One vector is turned by the same rotation once a step. Each row is the vector after some number of steps, and that number follows the row.
The counts run from 0 to 659.
[ 19  -1 -14  14   8  -4   8  11  -7  18  20 -26 -11 -15  -2   2 -15 -24
  20   4  -6   9 -12   4  -8   1   0  21  18 -26   2   0  -6  28  14  -1
  -6 -10]
13
[  6  -1 -19   7 -14  -3 -18  15  11  18   2  13 -27  10  -6   3   5  10
  -4 -14  22  10 -18  32  -7  16 -27  -6  13  -3  -3  -2  -4   5 -21  16
  -9 -13]
200
[  6  -4 -25  19  -2  -1 -15  11   1  18  14   1 -22   6  -7   4  -8   4
 -13  11  20   2 -15  16  10  18  -2  13  11  -4 -24  -1 -17  10 -19  15
 -15 -31]
374
[ -6  18  14  18 -19  -4  -2   1   8  20  26   8   5  13  26   3 -13 -25
   2  -9  -5   7  11  10 -22   5  -9  -7 -10 -23 -16 -17  -2   5   6   5
 -22  -9]
570
[ 10  -1   3  10   2  -1  14   8  -5   2  34   5 -27 -14   2 -10  -3 -22
   1 -10 -12   2  -6  20 -30   8 -20   3   3 -29   4  -9  -1  28  14   4
   0 -19]
291
[-16 -16   4  10   9 -15  -9   4  22  29  15  32   1  18  12  14 -12  -5
  -3  13   9  14  -5  12 -18   0  -9 -24   3 -11 -13 -14   8  13 -18  18
 -21  -3]
333
[  8  -7  -5  -5  17  -5   6  12   0  26   0  26  13  25  10   2 -21   3
 -13  21   9   7 -15 -15  -8  16 -18   3  13   2 -18   0  12   6 -17  18
 -22   4]
268
[  2  -9 -21  28   4  -4  -9  16  13  20   8  -5   1   9  -5  18 -13  -4
   8  10  22   5 -22  12  -2  18  12   3  16  -5 -10   5 -14  20 -18   9
 -26 -28]
612
[ 16  -1   7 -19  -7 -12  15  14 -20   5  21   3 -10 -10  16   9  -9   8
 -20 -15  11  11  11   2   3  17   2  22  -7 -31   6   4   3   7  19  -6
 -29 -20]
318
[  3  -5  -9  -6 -11   2 -19  10  -8   1   9  18 -23  12 -12  19  12  24
   7  -7  24  26 -16   9   5   8 -20  -2  15 -14  11   5   8  34 -20  -2
   7   4]
380
[  7  22  -3   0 -21  11 -20  15 -18  12  -2 -18  -4  11   9  14   0   0
  16 -28  28   8  -3  13  11  19 -19   9  18 -19   9   0 -10   3 -11  -2
 -11 -13]
104
[  9  11  -5  12 -11  12  29  13 -15  -5   9   7   6   9  16   0 -18 -12
 -18 -15  11  -5  -1   3  -7  26  13  19 -15 -23   0   1 -18  11  10  -4
 -21 -23]
41
[ 15 -15 -27   8   3  -8   0  18   7  15  -5  14  -8   3  10  -5 -24  10
  16  11  41  11 -17   4  12   1  -7 -11  -5  -4   7   2  -1  13 -15  -5
 -13  -4]
411
[ 15 -18 -22   6   7 -17  -4  17  12  22  -5 -14 -23  -9   2  -1  -9   9
  17   3  19  10 -14  28   7   9  -7  13  12  -4  -9  -1 -17  12  -3  -3
 -21 -29]
651
[  7  -4 -12   4   4 -22   9  14  20  20 -12  13  16  11  23  -5 -31  -2
  11  18  14   8  -4   9 -10  -2 -23   0  -2  -5 -20  -3   1  -3   8   6
 -30  -8]
545
[  0 -12 -13  12   0  -2   3  14  17  13   8   4 -16 -14 -14   3   3  -6
  -8 -19  11  -3 -16  28 -33  14  -5  -4  20 -15   6   6  -5   7 -11  20
 -15 -28]
574
[ 16  10  10 -15  -5  -3 -10  18 -14  15   1   8   1  18  12 -11  -9   5
  -4 -18  10   9 -11   1  -5  27 -39  11  18  -6  -6  -7  14   2 -25   7
 -23   5]
28
[ -4  10 -17  21  -9  -7 -27  11  10   7  16   4 -11  22  -9  24   4  18
  28   2  14  15 -13  18   7   5 -20   6  11  -9 -22  -3  -2  13   1   3
  -6  -7]
303
[  4  -9  10 -10  -7   6  -6  14 -21  -8   5   7 -14   7  -1  28   1   9
  14 -12  28  21  -6  23   2   7  -5   3  19 -22  20  14   2  32  -8  -9
  -1 -14]
142
[  6   9  11  -6 -11  15   1  17 -25 -19   5  -8  -2  16  15  20 -13  -3
  25  -8  24   9  -4  11   0   8 -24   3  15 -26  10  14   9  26  10  -7
  -1 -10]
562
[  5   2  13  -5  -6  -7 -15  18   4  11  21 -13  -3  -7  -6  19   0 -10
  22 -23  13   9  -8  14 -22  11 -17   2  21 -28   5   8  14   8   6  10
 -21 -12]
362
[ 12  14  -9   2  -6 -13  -9  17  -2  26   1  -5   9   8   9  -5  -7  11
  -3 -14  15  -1 -12   3   0  26 -22  21   3 -11 -24  -2  -5 -17   0  10
 -41 -23]
479
[ 15  -9  16  -4   4  -5  12  21  -9   8  37  -3  -8 -15   3 -19  -7 -20
  -4 -13 -10   0  -7  -5 -21  33   8  12  -4 -18   6  -2   2  20   1  -5
 -28 -21]
118
[  1   1   4  13 -14  -2  21  10  17   0  21  32   6   5  10  -3  -6 -11
 -11 -22  -8   3  -5   4 -26  23   2   1 -31 -19  -1  -2  -6  12  14   5
 -20  -2]
396
[  0  -2 -13  24  -8  12   8   9   3   8   2   6  -2   9  -7  18  -8 -16
   9 -16  20   5 -12  25 -24  15   3  -9  13 -15  20   7 -12  25 -18  10
  -6 -14]
219
[ 13   6 -11  25 -10  -6   0  18   9  12  24   1  -6  -1  -7 -18  -7  -3
  -3 -20  10  -8 -20   3  -9  33  -7  20  -8  -7 -18  -1  -3  -7   1  12
 -30 -21]
614
[ 16  -6 -10  -6  -7   8  -4   8 -15  19  13  11 -16  -3   5  13  -4  -1
  -8  -3  33  15  -9  -1   8  -1   7 -11  18 -26  26   8   7  20 -37   0
  -1  -5]
315
[-11  -6  -9  30  -8  -5 -11   8  30  20  22  17  14  10   8  15  -9  -5
  20  -6  10  18 -10  -8  -9   7   8 -11 -23 -16  -9  -8  -1   9   2  -1
 -20  13]
436
[ 20 -20  12   7   6 -10   5  28   7  -2  28 -10 -23 -13  -3 -21  -5   2
  18 -12  -2   0 -10   8 -14  25  -2   9  -6  -9 -11  -3  -5  32  12 -13
 -21 -20]
472
[ 22  11   5  -5  -4   1  25   9  -9  18 -15   1  21  -1  32  -2 -36 -15
  10  -2  22  10  -1  -3  -9   4 -12   2   2 -29  11  -2   5   4  -1  -2
 -24  -1]
564
[ 17   5  12  -8  -6  -3  -7  16 -11  32   3  10  -6  13  24 -15 -20  -1
   2   4  17  17  -4 -13   2   7 -21  -5  10  -9   0 -16  20   4 -23  -3
 -19  10]
448
[ 12  25 -38  15 -15   4  13  -6  -5  19  12   8  -9  -6  -8  12  -2 -11
  -6  -3   8  11 -11  11  -4 -14 -10  12   0 -37   5  -4 -18  17  14  10
  14   3]
109
[ 16   8 -27  20   5  -7  17  -6  10  34  -3   0  19  -2   1  14 -25 -24
   5  15  -5  12 -11   0 -15   4   8   9   9 -20 -10  -1 -12   8   4  14
 -14   1]
327
[  8  11   0  -9 -17  -3  24   0 -20  14  12  23   9  13  18  11  -7  -8
 -31 -14 -11  15   7 -12  -5  20   0  24  -9 -24  -1 -14 -13  14   0   7
 -16   0]
596
[  6   4 -13  11  -5   1  -2  13   1  27   3  29   5  22  13 -10 -28  -5
  -4   5  24   7 -17 -10   6   9 -16 -14   5  -1  -4  -8   9  11 -35   7
  -7  16]
133
